Where one turn sends some rows of the set: a few examples, then the rows asked
Nukoz: [ 14.2   8.0 -26.7  11.5 -23.0  20.6  -3.4 -15.3  24.0   9.6  -0.9  32.3
   5.8  22.9  -6.3  11.9   4.1  23.2 -34.8]
Raf: [-22.1  54.8 -41.9  11.4  14.0   7.1  16.9  24.0  14.8  17.0  -7.5  -8.8
 -17.8  26.5 -18.0  -4.9   5.8  25.4 -13.3]
gutuf: [-17.7  54.5 -36.1  18.2  -0.2   7.1   7.4  24.2  15.5  13.2   5.2   6.7
  -7.6  14.2 -30.9  15.0  21.8  18.9 -10.5]
gosam: [  0.8   1.5   2.2 -11.0 -28.1  13.8   6.6  -0.7   8.8 -22.6  15.1  21.9
  -8.9   7.7 -11.6  12.5 -18.1  33.7 -33.5]
Duda: [-15.6  47.2 -26.6 -17.8  10.0  11.6  27.8   7.2   8.7  22.6  18.9  -5.2
 -31.6   7.9  -9.1 -14.6 -35.0  18.3 -29.9]
tubi: [-11.9  16.5  -9.6 -27.1   0.3   1.1  22.9   5.5  31.7 -26.0  11.3 -13.5
  -5.5  10.7  25.5   7.0  -2.1  29.6 -21.9]
rof: [-21.8  28.9 -13.1 -15.4  -9.4  35.1   3.6   4.3   0.1  20.8  14.9  -6.6
  10.5  11.4 -16.1 -28.3 -39.9  22.5 -27.8]
gofo: [ 12.5   6.6 -24.1  10.1 -28.1  10.2  -4.3 -19.4  33.9   6.9   3.2  12.3
   5.3  24.4 -25.8   9.5  17.6  26.1 -24.2]
noriv: [-18.1  54.0 -24.3 -21.4   2.6   4.2  28.6   5.3  19.7  21.1  21.2 -21.2
 -24.6   9.5 -21.9 -15.1 -21.7  24.1 -16.7]
Lodok: [ -7.0  23.0   9.9  12.8  11.3 -16.7  12.1  14.8  -8.7 -19.9  16.6  32.3
  -6.3  11.9 -15.9  -4.2 -19.7   7.5   3.0]
dukat: [ 15.7  32.1 -22.7  15.2  20.7   1.7   2.8  10.7  33.7  -9.8  12.3   3.6
  10.9   9.5  31.2 -12.4  22.5   7.8  -6.1]
vaz: [-14.8  14.2 -29.2  19.6   2.3  31.8 -18.4  22.9  -0.2  18.3  -4.6 -12.9
  -2.7  24.6 -35.4 -14.4 -10.3  29.8 -18.2]
dekid: [  0.5  19.9   0.2  -2.8  40.0  -3.1   0.1  19.9  15.0 -10.4  14.0 -11.9
  18.5   9.1   8.6  -3.8  -9.4  23.0  21.2]
tanog: [-16.7  37.0 -39.5  25.8   8.5   4.5  -3.8  18.7   2.0  10.8   4.7  21.9
 -30.8  21.1 -26.5  12.1  -1.6  10.1 -28.7]
vutes: [ 27.1  21.6   1.4   9.8   3.1  -7.3  14.1  -5.2  14.9  29.1  23.6  22.5
   2.4   3.7 -37.8  -7.2   3.2  -1.8  -2.0]
Gom: [ 19.3  27.5 -12.4  -2.7  32.7  -5.8  -9.7  -9.1  30.4  29.4  11.4   5.0
  27.7  23.3   6.6 -13.7 -13.8   7.8   3.9]
Pubi: [ 17.9  37.4  -1.2   9.9   0.5 -15.6   4.9  -8.4  13.3  23.8  16.2  42.3
   9.7  20.8 -20.1  -9.0 -16.1   1.2  -4.9]
Kuzeg: [ 10.9   2.6 -38.2   1.7   8.6  -1.5  -3.2 -12.0  47.7   7.0   3.3 -15.4
 -18.2  27.0  10.7   8.2  12.2  23.5 -23.6]
Guba: [-13.8  39.4 -43.4  16.4  21.4  11.0  10.2  25.8   6.6  19.4  -4.3  -3.5
 -36.2  22.7 -18.9  -2.0  -6.0  23.5 -22.5]
puve: [ 27.2  24.8 -22.3  20.2   7.6  23.8 -14.5 -15.1  19.9  -2.2  13.5  32.7
  27.3   8.8   5.6  -8.5   1.5  15.7 -13.4]
pizog: [-16.4  22.4 -11.2 -15.8 -12.0  27.9  -2.1   3.7   7.8  21.0  21.1 -24.5
   1.9  10.4 -35.0 -26.5 -33.3  28.4 -18.6]
Kez: [-23.5  32.7 -13.0 -29.0   5.1  23.8  -9.8   4.6  14.2  15.1  25.7 -12.9
  18.0   8.9   7.9 -15.2 -38.9  16.2 -27.7]
rase: [ 17.9  25.2  12.0 -13.7  -5.2  -1.3   4.4 -17.9  17.8 -24.6  26.5   7.3
  15.1   1.9 -38.3 -12.5   7.5  15.7 -18.3]
mase: [ -2.6   0.1 -10.7 -21.7   5.5  -2.3  10.3   5.0  28.2 -24.2  16.5 -15.0
 -28.2  11.1  17.2  10.1 -14.1  32.0 -26.5]
sugok: [-10.8  52.2 -35.8 -12.6  12.1  -0.1  10.3  -3.2  22.9  32.5  24.9   8.9
 -25.5  13.4   2.4  -2.3 -26.3   2.8 -35.6]
lumuz: [ 21.5   1.7 -11.6   2.4  40.1  -3.2  -4.2 -14.3  22.6  28.9  15.0  -5.7
   9.6  15.4  -9.2 -19.3  -5.1  -6.3  -6.4]
fil: [-31.4  30.4 -15.3   4.7  -3.3  31.3 -18.5  29.8  -0.8  -5.1   4.4  -2.1
  27.8  14.7 -17.1   1.1  -5.1  28.5 -12.2]
sesid: [ 22.0  23.0   5.7 -10.7  19.1 -18.7  -2.5  15.8  16.9 -26.5  25.6  10.7
 -27.9   8.0   8.9  -6.9 -17.9  16.7 -26.4]
batu: [ 23.5   7.8 -19.2  22.7   4.1   3.3 -22.7 -27.3  27.5  -9.4  20.0   4.7
   8.9  16.1 -29.1 -15.6  12.4  12.0  -7.6]
gutos: [ -7.1  11.9   4.4 -16.2 -35.5   9.6  14.7  -3.2  18.3 -25.7  14.2   8.5
   6.5   8.9 -18.9   9.0   0.4  34.0 -22.7]
Fub: [-26.9   2.5 -16.0  12.5   4.5  25.6 -26.7  23.3  -8.4  -7.4   9.5  -8.6
  -1.4  14.5 -33.9  -2.0 -12.4  19.7 -23.7]
pago: [  6.2  14.5 -39.2  -0.4   9.4   7.5   6.2  -8.9  43.3   7.5  -2.9   0.2
  -1.4  25.7  30.6   8.1  11.3  19.8 -27.8]
Zize: [ -5.8  -0.3  -1.7   4.3  47.9  -7.4  -0.8   9.3   2.9 -16.4  12.5  -7.3
   0.4  14.2   4.3 -13.2 -16.6   5.1   3.3]
kef: [-17.5  11.4 -10.3 -26.3   7.1  19.2 -10.4   0.5  16.5  15.0  34.0 -36.8
  -0.2   1.9 -20.5 -17.4 -25.7  12.3 -25.5]
zafu: [-25.0  30.1 -29.5  16.1  -1.1  34.0  -9.7  22.2   0.4  16.0 -11.1  -4.1
  16.7  28.3 -21.6 -17.6  -6.7  27.2 -17.5]
rinab: [ 10.2  37.6   9.0 -19.0  11.4 -14.0  21.4  14.4  25.9 -28.4  22.4  -4.0
   1.7   0.8   5.6 -12.5  16.1  11.1 -15.4]
zipat: [ -7.2  49.3 -32.1 -16.2   7.1  -1.8  17.8  -2.1  34.2  33.9  30.8 -18.7
 -21.8   3.9 -21.2  -1.9  -0.3   6.2 -21.0]
dama: [ 21.4   9.4 -23.8  22.0  24.1 -15.7 -19.6   3.0  32.6 -14.0  18.8  -5.7
 -23.6  19.7   9.3 -13.8   5.7   9.0  -9.7]
Tase: [  4.7  26.6  13.0   8.1   7.8  -7.9  19.4  24.4   1.3 -12.3  22.6  15.0
   1.1  -3.6 -26.0   3.5  -0.6  18.2  17.7]
Ber: [ 28.5  27.2   7.8 -10.4   2.4   9.6  -6.3  -8.4   5.7 -18.5  24.1  37.5
   7.5   2.0 -11.5  -3.2 -23.9  22.3 -29.4]

Fub -> tanog
zafu -> Raf
Now find these:
Nukoz -> pago
puve -> dukat
dekid -> Tase

Where one turn sends some rows of the set: a few examples, then the rows asked
Vadep: [ 20.9  -3.6   7.5   8.9 -25.7  -4.8  26.1 -37.7   8.6 -27.5 -34.8  34.6]
mov: [ 14.4  -4.8   5.7  31.9  -8.9 -19.3   3.0  34.4  -6.1 -21.4 -17.4   9.9]
Pabi: [ -9.4  -1.4  -2.2  -1.7  11.2  13.3   4.5  -1.7  25.4 -27.9 -20.8  27.6]
sig: [  3.5 -22.6  32.9   6.5 -53.1   0.4  28.9  -4.5   6.3 -18.5  -5.1  39.3]
neba: [ 17.3  31.6  22.9  -0.9  -1.1   5.6 -10.6   6.8  17.0  -9.2 -36.6  10.3]
girer: [ 14.6 -20.6  46.7  17.3 -30.0 -14.9  23.8  -7.7  -1.3 -29.0  -0.1  29.5]
vad: [ 24.9  -9.4  30.1  18.3 -13.1 -18.1  21.8 -28.0   0.8 -33.7 -18.9  27.8]
napek: [ 24.8   8.1 -13.5  26.2  -9.3 -17.6   3.4  17.3  -1.8 -20.3 -26.9  10.3]
dori: [  2.0 -13.6   7.3  23.3 -28.1  -5.4  10.8  43.5  -9.9 -11.5 -18.1  11.3]
tam: [ 17.3  20.4  44.9  -5.8  -7.6 -11.7  14.2 -23.6  19.3 -24.5 -35.3  17.4]
Todak: [ 11.9  10.5  64.1  -4.9 -17.6 -14.7  13.7  -3.3  16.3 -24.0 -14.5  17.7]
pevo: [ 12.0  21.7  42.6   3.0  -0.6   3.7 -10.5  19.2  10.1 -10.8 -26.7   6.3]
Natu: [  6.5  -2.0 -12.9 -24.4 -42.8  -4.5  24.1  11.9   0.3   1.1  -8.0   9.9]
gated: [  8.9  22.0  25.7 -16.2 -25.5   4.5  18.0 -23.9  26.2 -17.2 -45.2  26.2]
vinus: [ -2.4   6.2  -9.0 -11.3 -15.9  12.3   4.0   3.2  30.6 -16.6   4.5  31.9]
naz: [ 15.2   8.9  38.2 -11.5 -28.0 -20.1  -5.9  30.3  -9.7 -40.3 -21.4  33.6]
pog: [  0.5   0.7  30.4 -19.7 -42.3  -1.8   1.8  32.6 -10.3 -31.1 -34.4  36.0]
Vetug: [ 12.1  32.1  13.2 -10.6 -21.8  16.8  -6.4   8.9  19.0   1.3 -36.8  13.2]
zuza: [  3.9 -15.9   7.1  23.5 -36.0 -17.5  15.3 -10.1  20.8 -49.4  -5.1  16.7]
kala: [  5.6   9.5  11.6 -28.4 -41.6   3.6   7.5  14.9 -12.8 -25.5 -50.7  29.2]
nup: [  7.1 -12.2   7.6   1.4 -50.0   7.6  30.0 -21.7  10.9 -17.4 -25.3  40.7]
lene: [ -7.7 -27.0   9.0  14.1 -42.3  -2.5  29.4 -12.5   6.5 -38.8 -22.5   3.2]
visod: [ 29.5  21.3  25.4 -14.0 -17.4 -24.4  -5.6   9.0 -12.8 -39.2 -29.5  23.8]
Lurud: [  3.6  20.6  25.8 -12.6 -32.6  20.3  -2.6  23.8  13.0   5.8 -25.9  11.2]
Ruto: [ -8.3 -11.0  19.3  -3.6  18.6   9.8  13.7  -3.1   1.6 -23.3 -19.8   3.2]
nul: [  3.3   2.6   7.0 -19.4 -24.2   6.8  10.5   7.0  10.3  -6.4  22.2   9.5]
Vazi: [ 23.5  21.2   8.8 -24.4 -26.7 -11.2   3.5   0.7 -15.7 -30.8 -47.3  21.1]
gefu: [  5.7  -6.0 -12.9  12.9 -39.3   3.0  15.9  31.0  -8.0  -1.7 -27.2   9.9]
Nebu: [ -8.4 -26.5  13.6  22.8 -37.0  -7.5  21.6  -5.8  15.6 -47.8 -17.0  15.5]
Lusu: [  0.1   5.6  57.8 -12.4 -42.2  -0.3  16.9   8.3  21.8 -14.4 -12.2  26.6]
zeva: [ -6.2 -22.2  27.4   8.5   9.0 -16.9  13.2  25.0  -2.8 -30.9 -22.2  14.5]
pesek: [ -8.3 -25.1  20.8 -13.0 -24.8  -5.8  25.9  27.3 -13.7  -7.7 -11.2   2.1]
Buz: [ 18.6  13.1 -28.0 -11.4 -19.7 -15.6   8.6  -0.5  19.7 -18.4 -15.4  26.2]
memar: [ 17.8   6.7 -24.8  14.4 -27.6  -6.8  12.2  15.9  -4.9  -7.1 -32.4   7.9]
duguz: [ -1.2  -8.1  25.0 -13.7  -3.0   6.1  18.4   2.4  -6.2  -9.6   8.4  -7.6]
pena: [  3.7  14.0  44.3  -2.7 -20.5  11.8  -4.7  29.3   7.8  -0.7 -19.0   6.6]
tel: [  5.4 -16.3   0.8  10.0 -45.3  -8.7  28.4 -21.8   4.8 -35.0 -14.5  -3.2]
kevu: [ 10.8   1.4  -3.4   9.2  11.9 -24.6   1.0   8.2  18.2 -37.7 -24.4  29.4]
Kuzu: [ 12.3  -8.9   0.8  15.6 -40.7 -18.9  20.1 -20.3  13.7 -42.7  -4.5   6.1]
tave: [ -2.1  12.5  34.2 -19.8 -46.8  11.3  20.6  -4.9  27.7 -10.6 -32.5  32.7]

naz -> Vazi
Ruto -> vinus
Now find these:
pevo -> Vetug
memar -> dori
zeva -> Buz
gated -> Lusu
Nebu -> Kuzu
Vadep -> sig

